In the rows, zero is written as 128.
Each path below is one point turned by a fixed rotation once a step. After each direction that follows a path, write how fast that rotation turns it, in degrees a step (0 if it stays still).
Each turn is a multiple of 5 degrees from 10 to 175, or 0.
Each row of a path follows its step; steps can be skipped.
Path 1:
step 0: [131 130 130 137 138 128 139 119 118 130 124 127 129 135 120 134 121 141
 131 127 120 128 123 124 130 137 130 126 121 128 127 129 124 125 137 125
 127 127 124 124 130 131 127 135 127 132 124 135]
step 1: [121 126 133 122 139 129 133 127 120 132 127 121 127 130 127 124 136 120
 135 134 125 125 126 125 122 135 133 116 135 126 132 116 134 127 133 132
 131 124 121 126 126 127 133 133 132 132 125 125]
step 4: [121 132 128 131 135 141 129 116 128 122 128 125 129 136 125 129 121 129
 120 124 130 124 121 126 125 131 122 125 129 122 132 134 127 127 120 120
 126 131 119 128 130 112 134 127 129 130 130 132]
step 5: [125 124 131 123 136 129 138 123 124 125 131 125 122 121 126 132 129 147
 124 129 120 130 125 128 126 133 121 123 128 128 131 128 131 124 139 130
 127 126 125 113 130 124 128 130 125 130 127 120]
step 7: [123 132 121 134 132 124 133 126 134 128 121 134 135 130 126 136 132 132
 135 138 122 134 127 126 131 133 116 122 128 126 128 134 126 124 125 129
 138 131 123 133 127 133 129 124 133 132 126 114]
step 8: [127 142 125 130 135 130 133 129 127 130 138 123 136 128 126 128 135 120
 124 130 129 128 125 132 121 135 123 129 126 123 118 128 126 124 130 127
 139 130 117 129 129 124 129 134 116 123 134 129]
step 9: [124 128 125 140 135 138 127 117 122 138 131 132 130 129 125 122 128 133
 122 121 126 127 131 124 132 128 124 123 129 126 122 132 128 121 128 127
 120 131 117 126 118 120 131 130 131 133 133 119]
step 10: [117 132 137 118 129 130 139 123 117 130 128 123 130 115 119 124 133 141
 131 124 124 125 129 130 129 126 128 127 125 130 124 128 131 127 134 129
 138 128 126 130 124 121 126 129 128 132 124 130]
step 11: [115 129 121 123 135 118 130 131 122 133 118 128 127 137 115 130 123 123
 124 128 122 122 127 127 135 135 133 127 124 127 135 134 129 122 126 125
 133 127 122 125 125 129 128 135 129 137 129 128]
step 12: [125 137 122 121 137 134 131 128 124 136 124 125 138 130 132 135 135 131
 137 130 125 130 128 121 124 138 118 121 126 118 130 124 133 124 126 128
 132 130 129 125 127 136 127 119 130 134 126 131]
Directions:
[125 128 127 128 128 127 128 127 128 127 128 127 127 128 128 125 129 126
 128 129 128 124 126 129 129 129 132 131 132 126 128 127 125 128 126 128
 127 130 128 129 130 126 129 128 125 129 129 128] -> 155
[128 127 128 132 131 128 127 127 128 129 129 127 126 127 127 127 128 131
 127 129 128 128 128 127 128 129 129 127 129 129 127 125 129 133 130 125
 128 131 128 127 127 126 127 127 127 127 129 130] -> 80
[125 131 126 128 125 125 128 127 128 127 124 129 126 128 128 130 129 128
 126 128 128 130 128 125 128 126 127 127 129 130 128 126 128 127 126 126
 131 129 130 129 127 130 128 128 126 128 130 129] -> 85
[129 128 128 127 126 131 127 130 126 125 128 127 126 128 127 128 125 125
 128 129 126 126 127 128 128 125 128 125 126 125 127 128 128 130 129 129
 131 129 126 129 127 127 128 128 127 129 130 130] -> 160
[127 130 128 126 128 126 127 131 129 129 128 129 129 128 126 130 130 128
 129 130 128 127 130 130 133 127 128 130 128 127 129 130 129 132 126 126
 130 128 128 127 128 128 127 128 130 127 128 127] -> 85
Path 2:
step 0: [125 122 124 128 123 132 130 132 129 131 140 115 126 130 135 124 134 123
 121 126 123 126 124 121 122 135 140 132 127 130 133 127 124 126 124 121
 125 125 122 127 138 131 132 135 125 125 128 113]
step 2: [125 133 123 121 132 130 136 125 116 136 138 129 126 118 133 123 127 136
 128 125 130 128 123 124 126 131 129 129 132 127 130 129 132 135 123 123
 136 114 131 128 129 141 123 130 120 127 124 120]
step 3: [129 122 128 122 136 125 132 118 133 133 140 132 128 124 131 129 128 140
 130 125 127 132 127 120 137 130 131 130 134 127 119 133 129 131 128 128
 124 119 122 140 127 122 138 123 127 119 128 135]
step 4: [127 120 122 124 124 124 128 126 121 129 145 115 130 132 133 124 131 127
 127 120 126 128 128 133 125 132 139 132 126 131 125 116 123 124 126 121
 129 117 123 131 128 128 130 120 127 121 124 121]
step 6: [130 133 127 120 129 127 131 124 116 125 133 126 126 122 131 124 132 127
 126 128 132 122 125 128 128 140 123 126 128 116 132 121 125 137 117 117
 128 115 125 127 135 133 123 130 127 137 128 123]
step 7: [126 130 137 131 130 132 131 117 133 127 135 131 127 117 132 135 126 137
 124 121 125 128 122 118 129 135 126 120 133 119 123 131 127 134 127 124
 123 125 118 134 130 120 139 135 127 126 131 126]
step 8: [138 134 128 119 124 127 129 118 126 134 137 120 131 127 137 127 133 128
 125 118 123 132 127 126 120 139 135 123 123 126 127 122 124 121 130 122
 127 123 124 123 117 127 125 128 127 123 119 123]
step 10: [135 129 126 118 130 123 132 132 126 132 133 125 125 132 129 128 127 131
 128 132 133 121 129 124 129 135 131 129 119 114 136 125 124 135 119 118
 133 115 129 131 126 135 130 125 133 128 115 134]
step 11: [124 122 130 132 131 124 135 128 135 126 133 123 130 117 125 137 125 133
 121 124 120 118 120 120 125 131 134 128 127 122 127 129 125 136 121 125
 128 127 126 131 137 125 145 124 133 128 128 126]
step 12: [139 129 124 123 126 127 136 118 121 122 132 124 125 129 129 122 135 126
 127 124 120 128 120 125 129 142 144 122 122 127 134 126 124 131 124 129
 125 136 121 124 125 131 132 125 125 129 120 126]
Directions:
[129 128 129 124 129 127 130 129 126 130 128 128 129 129 127 134 127 129
 128 129 130 128 127 126 129 127 127 125 131 126 128 129 128 129 127 129
 129 127 127 127 128 129 130 127 128 128 132 128] -> 90
Path 3:
step 0: [122 131 130 122 128 123 127 129 130 123 119 126 133 124 130 130 129 132
 128 124 128 128 130 134 130 132 109 130 121 122 125 126 126 120 122 125
 132 132 138 131 130 126 126 142 128 133 134 136]
step 2: [133 126 124 135 135 138 134 137 123 130 118 132 123 123 123 121 133 122
 115 129 122 130 139 128 120 123 126 127 121 126 131 132 130 128 122 121
 127 131 123 132 128 132 128 133 122 129 137 125]
step 3: [135 124 127 125 125 130 130 124 128 116 114 132 131 121 123 123 129 131
 133 133 133 120 131 127 134 130 119 133 128 122 126 128 129 125 126 117
 132 131 127 126 133 132 137 132 129 123 140 121]
step 5: [124 126 129 128 131 135 122 118 121 130 125 135 127 122 128 133 127 121
 119 130 129 134 126 132 126 122 117 128 121 120 133 135 127 123 123 130
 136 127 130 135 133 130 126 134 118 136 133 137]
step 6: [124 124 122 131 127 124 131 129 127 125 115 131 121 117 131 120 137 122
 125 131 123 128 129 126 133 128 130 122 115 131 131 135 123 126 125 125
 138 119 124 130 133 136 133 130 127 126 133 123]
step 7: [128 128 129 122 128 136 134 140 118 124 119 126 131 124 123 126 131 133
 129 132 124 131 137 136 129 126 118 130 124 130 131 125 120 132 126 121
 128 132 133 122 122 133 140 136 125 128 133 124]
step 8: [134 118 133 128 128 126 123 124 130 128 131 132 135 122 119 128 119 132
 132 127 130 128 128 126 130 117 120 134 121 125 128 128 128 124 119 126
 134 130 132 119 133 131 132 142 120 121 134 129]
step 10: [125 125 123 126 134 130 128 127 119 119 111 131 135 122 125 125 138 122
 129 134 128 131 128 124 131 128 126 131 124 126 136 134 123 129 132 126
 127 123 130 138 127 125 134 128 119 129 138 138]
step 11: [128 129 132 119 125 124 133 135 134 122 118 122 126 115 127 121 121 127
 130 133 121 133 130 124 134 122 118 122 123 127 125 126 115 128 128 127
 133 126 128 124 131 131 130 137 130 125 134 134]
step 12: [121 125 140 123 131 131 137 129 123 128 130 132 129 124 124 131 128 134
 127 130 122 132 131 132 122 119 131 130 126 121 131 130 128 130 122 125
 140 131 129 117 129 129 130 141 123 137 137 127]
Directions:
[128 131 130 127 129 128 125 129 128 127 128 125 128 125 128 127 128 129
 129 130 130 128 128 131 130 125 128 130 129 128 125 127 125 126 126 127
 127 128 130 125 127 127 125 126 126 128 126 128] -> 100
[129 131 128 126 129 129 127 129 127 128 128 129 129 128 130 126 129 126
 126 129 130 128 130 126 130 126 129 125 127 131 129 133 127 129 129 128
 128 128 128 128 126 128 126 129 131 128 129 130] -> 80
[128 128 128 129 132 128 126 125 129 132 130 127 129 129 127 129 128 131
 128 126 128 128 130 129 129 128 130 128 125 128 128 128 128 126 130 127
 132 128 130 130 128 129 126 128 128 130 128 130] -> 90
[128 129 128 125 128 133 128 127 126 128 128 130 126 129 129 129 128 131
 127 129 129 129 126 129 129 128 126 128 132 126 129 128 127 127 130 126
 129 130 129 129 129 128 129 127 129 130 128 127] -> 160
Path 4:
step 0: [135 132 130 131 126 123 136 130 125 120 124 126 124 129 136 127 130 122
 126 133 126 132 121 132 128 134 128 120 121 129 126 127 143 131 127 129
 139 123 122 131 141 124 129 131 137 128 126 126]
step 2: [122 123 135 129 117 128 136 125 124 125 130 134 136 122 123 130 137 127
 125 124 133 129 127 133 124 133 121 137 130 134 133 129 128 123 139 127
 125 130 129 130 130 125 119 135 121 125 137 136]
step 3: [133 142 131 126 119 132 133 120 119 121 134 130 131 125 138 136 135 136
 137 126 129 131 125 140 122 128 132 123 120 128 128 132 132 128 131 128
 127 127 124 127 133 129 127 126 127 128 127 132]
step 4: [135 134 127 128 122 124 128 136 139 122 127 135 122 125 131 128 134 134
 130 126 125 128 123 133 119 124 126 117 134 126 114 129 132 130 130 130
 133 131 130 135 131 121 132 123 132 122 130 120]
step 7: [128 132 130 127 125 132 134 127 131 128 136 129 127 126 131 131 133 132
 138 119 135 129 125 133 126 131 127 131 128 115 117 133 133 134 124 130
 128 138 125 135 135 121 128 139 128 132 137 124]
step 8: [129 128 133 132 125 127 132 128 132 117 135 128 130 130 133 129 132 133
 128 126 114 128 127 128 134 128 123 125 126 122 121 125 128 127 145 139
 138 130 127 133 128 126 130 134 131 135 125 123]
step 9: [125 130 129 133 116 115 136 130 128 132 129 128 134 128 137 133 133 119
 127 129 119 125 126 127 131 131 136 129 134 137 131 127 121 131 133 127
 141 132 129 134 128 126 128 120 133 122 130 126]
step 10: [118 132 136 135 122 125 138 128 122 133 129 126 139 118 131 124 128 121
 130 125 136 136 131 132 125 132 132 126 134 129 124 126 131 133 124 125
 121 123 127 130 133 117 126 135 135 124 130 123]
step 11: [131 125 140 121 129 123 133 123 119 118 131 133 133 130 130 124 134 130
 132 129 121 130 126 136 129 130 119 128 130 111 122 129 132 128 126 130
 123 121 129 134 133 128 128 133 136 127 130 132]
step 12: [132 129 136 125 121 119 133 124 135 124 128 130 123 128 133 131 139 123
 131 138 126 121 123 125 123 136 120 125 120 126 131 127 133 128 132 126
 143 129 131 134 133 126 130 128 127 134 134 130]
Directions:
[128 128 127 127 129 127 128 130 130 127 129 126 126 129 127 129 129 127
 127 130 125 131 128 130 129 128 130 125 127 128 127 126 129 127 130 127
 131 129 128 125 130 127 129 125 126 129 130 126] -> 85
[128 127 127 130 127 126 126 127 131 130 125 127 126 126 128 130 127 126
 127 130 126 125 129 128 130 129 127 125 128 128 127 129 124 127 130 129
 130 127 128 129 128 127 129 131 127 127 127 130] -> 95
